(in the rows, 128 means zero)
One turn moves each row of this set onto another row. After a few examples, where does it send each row asked below?
j_624: [116 112 145 126 148 100 124 109 108 142 161 127 134 159]
j_413: [115 129 132 117 131 112 120 136 109 126 165 136 104 144]
j_740: [124 103 130 129 136 116 127 134  99 142 165 152 127 127]
j_640: [122 126 147 110 135 119 121 134 109 136 122 119 125 149]
j_871: [121 111 123 134 141 120 126 122 108 130 156 139 125 176]
j_813: [104 114 118 124 127 113 118 123 105 121 142 137 119 150]
j_182: [134 116 134 148 143 128 132 148 108 134 154 128 133 149]
j_82: [110 108 148 109 133 114 124 131 113 145 160 103 136 128]
j_73: [143 111 134 136 147 127 126 128 108 139 151 123 135 168]
j_869: [116 109 152 121 122 128 130 164 106 157 164 119 112 150]
j_760: [120 106 122 147 143 126 123 112 114 142 150 122 118 163]
j_206: [128 112 132 106 133 102 123 133 112 173 152 131 127 139]
j_743: [ 99 105 146 115 141 130 133 129 102 159 170 106 117 140]
j_328: [111 108 120 110 148 136 115 133 139 160 153 131 113 163]
j_3: [120 112 123 118 129 127  99 125 116 140 135 114 110 165]
j_323: [ 94  95 132 100 128 139 121 138 108 154 158 108 128 143]
j_742: [122 106 128 115 139 141 122 138 136 141 149 120 131 175]
j_343: [115 107 133 142 161 125 135 159 110 133 141 119 123 152]
j_245: [106 108 134 111 137 129  99 153 104 150 152 141  99 144]
j_810: [117 124 142 110 130 118 119 135 119 142 119 130 128 148]
j_852: [113 108 141 122 124 111 122 146 130 154 171 149 120 144]
j_601: [117  98 135 113 160 129 118 121  92 138 160 124 130 172]
j_915: [125 115 141 111 137 139 127 154 114 159 136 106 134 153]
j_795: [135 103 144 101 153 132 121 141 114 147 154 146 128 138]
j_550: [ 98  90 129 118 136 111 142 135 105 160 136 135 127 166]
j_528: [ 87 100 127 107 130 118 122 131 117 145 172 135 133 165]
j_216: [123 109 124 137 136 131 141 152 106 160 130 126 128 151]
j_979: [110  99 144 145 156 125 120 145  99 159 169 135 114 155]
j_584: [113  93 135 127 142 108 110 150 127 131 174 133 118 155]
j_125: [133 118 153 119 148 131 105 138 127 149 162 131 109 158]
j_901: [ 88 108 137 132 124 128 125 154 100 165 147 116 122 157]
j_971: [115 109 127 112 131 116 130 132 134 164 168 128 132 172]
j_156: [120  99 128 125 140 114 120 142 122 144 155 129 120 115]
j_751: [111 114 138 104 131 138 114 141 120 149 141 109 136 174]
j_411: [130  88 148 136 146 115 126 127 118 134 156 110 124 144]
j_500: [107 114 121 122 122 120 119 133  94 139 174 139 120 134]
j_275: [103 108 134 131 125 142 114 123 107 152 155 129 105 172]
j_619: [ 94 107 145 118 149 126 129 146  99 144 165 148 138 164]
j_238: [ 84  98 135 103 125 124 123 144 104 150 160 131 134 143]
j_706: [100  94 155 118 151 131 114 141 105 135 154 109 111 167]
j_775: [118 126 140 116 123 137 128 144 119 160 142 104 116 161]
j_18: [124 109 139 121 136 125 125 141 100 147 153 128 129 114]
j_599: [111 113 144 129 144  97 125 118 106 140 154 117 140 160]
j_722: [121 108 133 107 144 108 126 139 113 176 152 136 130 135]
j_791: [ 93 100 126 113 138 112 134 142 107 153 134 136 126 173]
j_326: [120  95 138 135 151 138 102 134 117 145 145 113 120 134]
j_354: [115 132 139 100 142 137 107 147  93 153 146 129 129 152]
j_168: [ 85 102 134 113 125 109 132 151 120 142 168 124 122 159]

j_343 -> j_413
j_760 -> j_156
Now find these:
j_500 -> j_323
j_740 -> j_238
j_3 -> j_411
j_18 -> j_528
j_619 -> j_354
j_869 -> j_275
j_810 -> j_599
j_971 -> j_216
j_640 -> j_624
j_245 -> j_706

One turn moves each row of this set onto another row. After a few examples, where does it send each row asked below?
j_127: [123 123 107 129 122 132 109 134 121 128 121 111 118 110 124 136]
j_193: [141  98 145 136 124 149 138 118 134 127 111 117 121 132  97 138]
j_648: [135 109 165 123 130 123 121 140 119 118 125 113 146 102 123 126]
j_600: [140 107 137 135 139 137 127 111 134 148 108 121 131 123 102 135]
j_147: [110 123 131 116 145 128 127 140 135 138 113 118 136 118 113 134]
j_787: [137 132 127 120 101 141 126 127 126 131 116 108 106 137 119 132]
j_959: [138 105 153 142 120 129 130 125 115 116 124 125 134 137  99 121]
j_887: [131 110 148 118 130 137 120 150 131 111 116  98 105 132 127 139]
j_342: [125 103 147 151 135 151 147 127 107 139 110 111 131 110 107 147]
j_270: [123 105 160 139 120 154 135 136 101 118 121 114 136 109 139 153]
j_353: [127 138 151 124 131 140 119 151 116 144 128 130 137 126 110 128]
j_237: [141 121 160 145 111 138 148 113 103 139 102 108 134 121 134 130]
j_248: [135 120 167 124 147 128 113 137 116 149 115 113 133 133 118 135]
j_730: [149 127 149 126  99 126 112 128 116 121 119 113 130 124 122 114]
j_892: [130 107 142 144 153 135 120 121 123 132 106 117 123 134 144 149]
j_497: [124 103 137 127 120 137 122 136 114 101 124 118 124 106 146 139]
j_986: [125 112 126 138 117 153 128 123 116 134 100 100 124  99 135 151]
j_297: [131 138 138 149 130 141 141 129 113 129 119 135 128 137 144 132]
j_859: [140 149 140 138 113 130 136 140 109 142 118  95 123 113 128 128]
j_463: [131 131 145 136 126 140 121 131 110 130 113 110 112 147 154 146]
j_917: [141 137 154 146 136 149 145 150 109 135 126 128 121 117 128 128]
j_920: [151 128 150 125 104 125 109 129 116 128 119 113 132 118 121 113]
j_779: [110 114 137 119 126 142 139 146 136 112 117 115 124 132 110 137]
j_292: [125 128 126 146 148 135 143 129 137 129 107 119 133 116 138 141]
j_406: [140 100 160 141 150 150 130 145 120 125 114 108 111 120 126 147]
j_487: [144 121 163 144 113 140 147 118 102 142 103 106 133 114 130 129]
j_564: [127 111 130 137 117 157 130 128 116 133 102  98 122  96 131 151]
j_789: [140 134 114 133 120 139 128 119 127 144 109 111 107 119 134 136]
j_806: [135 147 135 141 103 130 139 132 111 127 117  97 121 128 135 131]
j_247: [127  90 131 123 124 136 108 121 119 126 112 125 128 109 111 128]
j_364: [142 132 159 131 139 145 121 152 106 146 119 104 110 120 137 140]
j_850: [128  87 134 123 120 140 111 125 119 120 114 123 124 111 109 128]
j_203: [129 111 166 128 126 138 123 133 118 121 115 112 124 157 124 141]
j_645: [126 118 116 128 115 142 116 147 119 119 125 106 109 108 115 136]
j_731: [142 116 144 146 121 147 135 105 119 141 110 127 129 143 114 139]
j_682: [120 130 154 122 113 123 129 127 104 129 116 108 144 119 151 136]
j_179: [131 121 141 145 139 151 153 149 136 116 115 111 120 111 124 141]
j_741: [128 121 137 118 148 119 106 136 131 136 111 104 119 125 136 136]
j_586: [140 112 149 141 133 120 123 122 115 134 123 128 141 126 101 118]
j_634: [119 105 137 154 132 145 144 114 110 136 106 115 136 124 118 150]
j_884: [119 133 144 128 115 143 124 140 119 121 126 131 134 151 120 133]
j_226: [151 115 156 142 128 152 137 122 117 150 116 121 125 124 100 135]
j_28: [143 138 130 117 116 136 120 134 124 152 117 108 111 117 112 126]
j_154: [121 113 151 138 132 141 125 125 102 135 116 120 148 104 146 150]
j_464: [147 128 128 132 115 152 136 137 126 136 116 104  96 112 121 135]
j_344: [127 109 138 125 135 130 115 139 112 123 124 118 130  89 143 135]
j_542: [127 126 167 120 111 134 135 145 103 125 122 102 135 108 137 134]
j_301: [128 107 155 126 120 119 122 124 122 105 121 118 148 123 136 131]

j_884 -> j_779
j_364 -> j_248
Now find these:
j_226 -> j_28
j_859 -> j_586
j_682 -> j_301
j_564 -> j_487

